(in the rows, 128 means zero)
Each path below is one point turned by a fixed rotation once a step. After each direction that follows a path, write how fast that rotation turns it, in degrees a step (0 if it stays still).
Each turn is a multiple of 5 degrees from 10 to 175, or 0.
Each row of a path follows its step; steps can be skipped.
path 1
step 6: [132 134 126 133 139 127 126 124 129 131 118 128 135 127 135 121 131 132
 145 132 118 134 124 127 131 131 131 135 128 116 118 124 133 125 128 138
 129 127 139 118 132 124]
step 12: [130 126 121 121 127 123 136 131 126 137 129 134 121 122 135 124 132 136
 143 134 129 118 129 123 138 126 130 127 124 116 115 134 126 124 128 126
 122 128 132 119 133 120]
step 13: [132 121 132 134 131 131 125 135 124 121 122 129 131 115 128 122 126 128
 146 128 129 127 138 126 125 126 134 136 130 127 120 125 135 136 140 127
 129 124 124 122 129 113]
step 15: [124 120 128 131 133 125 143 125 116 137 117 126 125 132 130 144 128 122
 128 132 131 126 130 132 127 119 126 131 143 133 130 129 120 133 130 133
 123 133 121 132 122 126]
step 16: [124 130 125 132 133 123 134 118 129 135 121 132 124 140 138 124 119 124
 135 132 119 126 117 130 139 122 132 137 134 126 115 129 130 128 136 135
 125 123 135 126 127 134]
step 17: [126 129 128 126 138 137 130 125 137 128 120 123 126 125 132 129 128 134
 138 130 127 134 127 116 134 117 129 132 131 126 110 127 130 127 122 121
 136 134 132 115 120 123]
step 18: [132 131 128 118 125 132 127 126 129 130 119 136 131 112 120 134 126 129
 139 137 132 126 120 121 133 131 123 134 131 120 122 121 127 123 127 124
 122 121 128 133 130 111]
step 20: [133 131 126 136 127 124 133 133 131 130 124 140 124 129 135 128 130 120
 137 133 133 122 132 129 124 114 130 145 131 128 134 139 131 139 138 131
 123 133 126 127 129 125]
step 21: [122 123 131 145 142 134 133 122 127 135 115 131 140 132 129 128 122 127
 135 134 124 134 130 128 124 122 127 136 134 124 128 128 123 129 127 139
 139 134 129 131 126 127]
Speeds:
[125 128 126 131 129 124 128 127 130 129 128 127 130 129 130 131 128 131
 131 126 126 131 127 130 130 126 129 130 125 125 125 130 129 125 125 129
 129 129 125 130 129 130]
70
[129 128 127 129 127 126 128 128 130 127 129 128 129 125 127 127 131 132
 128 125 127 128 131 127 128 132 127 130 130 129 125 127 131 129 128 123
 125 129 128 130 132 123]
65
[126 130 128 126 129 130 129 126 129 122 127 129 127 130 124 126 130 131
 127 125 126 125 127 128 126 129 133 127 128 127 131 130 126 128 127 128
 126 129 125 128 129 130]
0
[131 127 128 130 128 131 128 128 132 128 128 128 124 130 127 127 127 130
 129 129 129 125 131 130 125 129 128 131 128 126 124 126 130 131 126 130
 132 126 127 128 127 129]
95
[130 127 130 128 127 128 128 128 126 123 130 126 126 125 129 127 128 129
 130 129 133 130 125 127 129 128 127 128 128 129 127 130 126 128 126 132
 129 125 127 126 133 126]
65
[130 130 129 128 125 126 131 126 130 128 128 126 128 129 133 127 129 130
 130 130 127 124 126 127 126 130 127 131 128 125 132 125 127 124 128 128
 128 129 133 128 129 128]
175
path 2
step 11: [121 124 117 132 116 122 125 121 121 129 129 125 129 143 123 141 132 119
 126 132 130 130 144 127 128 129 116 128 134 133 131 130 120 127 127 141
 140 132 124 132 119 125]
step 12: [132 135 134 119 127 135 125 128 122 125 123 131 129 126 115 139 135 114
 139 120 120 116 126 135 125 124 117 134 129 121 126 119 121 125 130 135
 124 135 129 137 121 139]
step 15: [136 112 127 129 123 136 135 131 127 137 133 133 111 119 135 130 137 127
 123 120 119 119 126 137 122 130 125 118 121 132 121 132 122 131 119 127
 136 134 120 131 120 130]
step 16: [139 115 128 139 130 126 136 128 135 122 136 126 118 126 126 120 138 132
 135 133 127 125 131 115 137 117 118 133 145 125 126 122 122 131 123 128
 128 131 127 123 120 132]
step 18: [125 128 126 130 129 124 136 123 112 134 135 125 121 132 119 132 133 129
 129 127 122 127 133 137 126 126 127 143 123 131 134 139 121 123 127 149
 137 123 122 122 138 121]
step 19: [126 126 129 128 131 121 131 121 117 126 133 117 124 125 114 134 131 126
 138 125 126 119 133 128 113 133 116 132 131 119 120 132 131 142 126 126
 116 126 129 138 133 136]
step 20: [133 139 118 121 124 124 129 124 137 128 132 130 133 125 136 136 133 123
 139 136 125 119 137 124 113 121 116 119 131 130 118 137 119 125 135 119
 133 127 129 125 133 124]
step 22: [133 113 125 115 136 126 135 135 137 129 124 137 121 132 128 126 128 131
 126 126 130 120 125 136 118 138 114 124 124 128 130 132 131 129 117 142
 124 126 133 123 114 135]
step 24: [123 132 135 138 125 131 123 133 134 127 129 131 117 127 121 138 112 120
 130 113 118 127 139 116 129 130 128 127 135 125 123 137 126 134 120 129
 135 127 114 124 121 125]
Speeds:
[125 127 128 129 131 127 134 128 128 125 126 131 125 130 128 128 129 124
 128 127 130 131 130 126 129 129 131 130 128 129 128 126 128 129 128 129
 127 132 126 125 125 127]
55
[130 131 131 124 129 131 128 130 126 126 129 132 130 127 127 127 127 130
 130 133 128 130 125 128 131 127 125 127 128 128 129 126 128 129 128 133
 128 129 128 126 126 126]
80
[126 131 130 127 128 127 128 131 127 126 129 126 126 126 131 128 128 130
 131 126 128 126 128 125 125 130 131 129 125 128 127 128 126 132 130 129
 128 128 129 132 129 122]
65
